In the rows, 128 means zero.
Each path is a new rotation, seen through one point. The rows after it are directions, each followed by how far the rotation turns it, in degrees each step (0 if it stays put).
Each turn is a multiple of 5 degrees from 10 to 175, or 0.
Each row of a path follows its step; steps can be skipped.
Path 1:
step 1: [133 120 121 126 122 129 140 132 116 130 127 131 118 126 133 131 129 135
 127 135 132 130 123 127 130 130 135 132 132 131 134 118 143 128 130 138
 122 132 119 143 123 125 138 121 132 127 132 123 140 139 129 128 121 121
 117 131 128 121 134 128 126 128 131 141 118 122 128 120 126 122 124 138]
step 3: [132 131 130 128 129 125 117 121 115 139 121 129 129 125 116 134 128 124
 134 134 115 127 128 123 137 131 129 126 123 119 141 130 130 130 130 123
 124 132 122 139 119 125 124 130 128 131 127 136 140 137 132 142 140 137
 126 133 128 128 123 126 140 141 119 123 126 133 128 122 124 120 129 124]
step 4: [130 119 124 132 129 133 130 138 122 127 122 137 116 127 120 121 127 128
 133 132 132 131 127 123 131 125 127 141 131 138 135 131 146 141 123 135
 117 127 123 141 132 129 134 128 127 131 134 129 130 123 132 133 124 118
 126 119 130 124 141 135 128 120 118 137 135 132 115 124 126 131 122 125]
step 8: [135 118 127 126 129 129 127 132 135 118 120 119 125 140 130 133 127 137
 141 131 114 121 122 129 132 125 121 132 119 127 139 126 133 138 129 118
 135 129 113 127 130 128 121 137 130 128 126 130 137 138 123 118 125 123
 115 119 126 129 125 130 129 131 120 125 122 132 135 124 131 119 134 135]
step 11: [132 126 129 136 138 127 121 124 126 120 127 133 119 131 118 129 129 127
 119 132 124 117 118 129 129 137 118 130 128 117 125 130 135 135 127 125
 138 128 121 134 129 138 124 140 142 131 128 123 139 141 131 128 122 121
 117 124 131 140 129 132 136 130 115 131 131 132 125 133 132 126 137 132]
step 15: [134 118 133 138 123 123 125 125 128 126 123 120 118 114 127 134 129 126
 123 136 123 126 126 126 125 128 125 133 124 126 137 130 140 134 127 125
 121 115 115 133 123 116 126 114 133 135 138 129 128 125 128 139 128 134
 124 133 127 111 120 134 128 117 123 126 130 130 136 131 122 127 127 130]
step 17: [127 130 124 124 126 126 126 129 123 129 133 126 124 130 134 142 135 134
 128 125 114 119 130 140 140 124 132 130 129 129 128 134 136 132 131 135
 132 129 128 131 125 130 130 129 139 129 126 140 148 135 117 126 116 119
 117 133 123 126 116 132 135 132 130 132 132 127 130 120 117 126 119 129]
step 19: [128 127 132 125 121 124 126 121 123 126 124 131 123 125 120 125 131 116
 135 135 113 130 117 123 140 118 131 131 122 125 143 119 132 134 127 132
 140 140 118 130 120 135 130 122 131 134 123 124 127 138 130 126 130 121
 131 124 136 125 137 127 127 144 129 133 134 130 122 132 133 125 121 134]
step 20: [134 119 119 126 134 133 120 128 125 126 133 131 125 130 126 134 128 131
 127 124 121 129 131 119 127 132 136 130 137 128 138 133 135 138 139 123
 121 126 119 130 139 140 134 123 138 133 133 129 148 131 123 136 119 124
 115 132 126 125 129 137 130 130 120 137 121 135 128 120 125 128 126 119]
step 21: [136 135 138 139 133 133 134 126 120 124 122 130 122 122 126 117 135 135
 126 133 139 126 123 135 134 132 125 132 127 141 141 117 134 132 119 134
 112 129 134 132 122 116 127 135 140 133 135 132 133 135 124 135 133 134
 127 130 123 121 131 127 132 139 128 131 119 127 126 127 129 119 128 125]
Speeds:
[127 129 125 129 127 131 127 128 127 129 129 130 126 127 129 130 128 125
 129 128 129 129 126 127 129 129 128 130 127 127 127 130 130 129 128 129
 128 131 128 128 127 128 128 131 128 130 125 129 126 127 128 129 125 125
 127 129 129 126 127 129 126 127 131 129 130 127 130 130 128 130 125 127]	140
[129 130 130 124 126 131 128 128 130 129 129 127 128 128 128 129 129 129
 132 129 128 127 127 129 125 127 128 128 127 128 128 128 127 127 129 128
 133 127 128 126 127 128 129 128 130 126 129 127 130 129 127 128 127 126
 126 130 130 126 127 128 127 126 129 129 127 127 126 128 127 127 127 131]	40
[128 129 128 130 126 131 129 128 128 127 126 126 129 128 134 128 131 127
 127 129 130 128 127 127 126 127 127 129 131 126 128 128 129 128 127 128
 126 127 129 128 132 126 126 126 129 128 130 128 126 127 130 128 130 126
 127 128 130 126 129 128 128 129 128 127 129 128 126 126 127 127 126 128]	130
[127 128 127 129 128 127 127 131 128 126 128 131 127 129 128 127 130 129
 128 127 126 128 130 129 132 125 126 128 128 129 127 129 125 128 128 130
 130 129 130 129 130 129 128 125 130 130 130 129 127 126 127 129 129 129
 129 127 131 126 128 129 128 129 129 131 130 126 126 132 127 129 126 130]	145
[128 128 131 129 128 128 130 128 127 129 130 127 127 125 128 128 127 126
 126 129 128 130 128 127 132 125 129 128 130 128 129 126 129 127 130 127
 129 127 129 127 129 129 130 127 129 128 127 128 130 126 128 131 125 128
 130 131 128 127 127 127 130 128 129 127 128 129 128 124 130 127 125 130]	20
[130 127 128 128 126 126 125 126 128 129 126 128 128 127 127 129 130 129
 129 128 128 129 130 126 128 125 126 129 127 123 129 130 130 129 128 125
 127 128 127 126 128 128 130 129 129 129 129 126 127 128 131 127 127 129
 130 129 131 128 127 130 129 128 126 127 130 129 127 131 130 128 130 128]	90
[129 127 127 129 128 127 128 128 127 130 127 128 129 127 128 131 127 128
 128 127 126 126 130 129 124 128 129 128 126 127 129 126 129 128 127 131
 128 128 130 126 127 127 129 128 130 129 124 130 126 127 127 126 131 129
 129 128 127 127 127 127 128 132 132 129 129 130 126 128 130 124 128 128]	155
Path 2:
step 0: [124 124 124 140 121 124 138 125 124 132 129 119 127 133 132 138 124 136
 116 131 131 128 117 131 133 115 135 135 123 122 133 129 124 130 137 128
 119 122 119 128 131 124 127 139 124 121 127 131 124 138 129 128 138 128
 122 125 131 135 126 135 117 121 134 130 124 123 137 132 130 130 132 126]
step 1: [140 119 128 132 118 134 135 137 117 134 124 130 126 140 130 135 129 137
 120 118 139 129 125 126 134 125 132 129 132 125 119 134 131 129 136 130
 129 133 125 120 135 121 124 138 135 120 120 123 121 139 123 125 123 136
 127 132 128 129 126 125 128 124 127 125 126 127 123 139 134 127 128 135]
step 5: [129 115 128 138 126 123 133 125 121 134 124 123 117 137 128 139 126 128
 126 124 126 130 117 134 126 124 133 137 121 123 131 137 124 120 122 132
 129 142 118 127 130 124 124 134 129 123 127 114 129 123 123 127 127 125
 124 127 132 136 134 130 117 118 133 119 119 132 132 136 128 128 124 125]
step 7: [119 122 134 126 129 125 129 136 130 139 126 123 121 137 124 130 128 132
 124 127 124 132 125 126 134 113 122 132 131 127 118 135 119 129 132 129
 123 121 133 123 128 116 128 133 134 130 120 119 124 137 133 128 125 124
 125 126 134 130 131 125 120 129 119 138 129 124 140 134 139 121 132 136]
step 8: [119 124 131 127 131 130 131 130 126 132 128 134 126 142 130 134 131 138
 127 131 131 124 124 113 136 119 133 123 125 128 125 130 129 132 134 128
 121 128 130 136 125 119 136 133 128 123 121 126 112 121 131 126 119 135
 130 129 126 133 128 125 127 120 117 128 131 128 124 135 119 121 136 141]
step 14: [127 121 123 129 122 126 132 134 127 140 126 123 127 133 133 132 128 132
 124 125 129 133 119 130 127 113 133 130 129 118 123 126 121 132 120 120
 120 132 127 125 132 126 126 139 124 121 127 117 122 128 133 124 118 131
 127 113 123 125 126 131 126 116 116 128 128 115 130 129 119 131 125 130]
step 15: [127 132 127 132 117 133 136 131 121 135 130 126 126 136 127 135 135 131
 126 128 124 126 115 122 124 122 135 135 132 126 123 127 126 121 133 136
 119 133 115 138 138 121 130 134 134 122 120 119 116 125 129 133 131 132
 116 131 129 124 119 133 134 128 124 127 127 136 130 132 120 136 124 131]
step 16: [128 123 118 132 126 130 140 141 125 135 122 128 130 133 118 134 128 135
 114 129 126 128 131 128 129 124 134 132 130 134 127 139 120 131 132 147
 121 131 124 124 129 127 135 125 131 129 114 121 132 128 136 125 129 136
 124 130 135 130 125 124 124 122 127 131 132 125 135 137 127 130 121 121]
step 18: [127 116 124 143 126 127 135 120 128 125 126 128 127 135 132 131 129 137
 128 124 126 128 129 126 126 116 130 131 120 129 124 139 133 126 129 130
 122 126 126 124 121 122 134 125 127 118 136 123 123 136 131 135 121 130
 131 122 125 134 130 119 113 123 111 126 120 119 128 133 129 129 130 128]
step 21: [131 120 127 123 124 133 133 139 123 148 130 125 128 138 128 139 121 135
 115 118 124 128 124 129 135 122 136 129 126 125 121 131 115 130 141 129
 125 127 121 130 123 126 125 132 129 126 115 131 126 131 120 127 126 131
 127 127 133 128 130 127 127 121 136 125 132 125 125 140 129 131 128 133]
Speeds:
[127 127 131 129 130 129 127 127 126 129 127 127 126 125 126 130 125 129
 128 127 128 128 126 129 129 127 127 127 131 131 129 126 127 127 125 127
 129 130 128 131 131 129 127 131 126 129 127 131 127 128 129 127 127 128
 129 128 127 129 128 128 125 129 128 126 130 127 129 130 129 128 126 128]	155
[125 130 128 128 125 128 128 129 127 125 127 127 126 129 126 129 127 130
 129 128 129 127 129 127 127 128 130 126 127 128 126 129 127 129 130 129
 131 128 127 127 128 128 129 131 129 129 129 126 130 130 124 129 126 127
 128 127 129 130 127 130 128 127 132 128 131 129 129 126 129 131 126 127]	70
[123 130 128 125 128 128 128 128 126 131 130 127 128 129 129 131 127 129
 127 128 127 130 129 129 126 131 127 129 129 130 126 130 128 129 128 128
 126 130 129 130 127 130 131 125 130 130 128 129 130 129 129 127 129 127
 126 128 129 129 127 126 128 129 129 128 130 127 127 129 128 126 128 132]	80
[126 126 129 129 127 129 129 128 127 126 126 130 125 126 129 126 128 127
 130 129 127 127 126 127 128 127 130 126 130 128 126 128 128 128 127 128
 129 128 130 127 125 127 128 125 126 128 128 127 126 128 128 127 130 127
 129 123 126 129 127 125 128 129 127 130 129 127 127 128 128 128 129 131]	70
[127 130 129 131 127 131 130 125 128 126 130 129 129 129 128 129 127 129
 129 130 125 126 127 125 129 130 128 128 129 127 128 126 128 129 127 129
 129 128 125 129 128 129 127 127 129 129 128 127 127 130 126 128 129 130
 126 131 129 132 130 127 125 127 127 127 124 129 126 127 127 126 128 129]	145
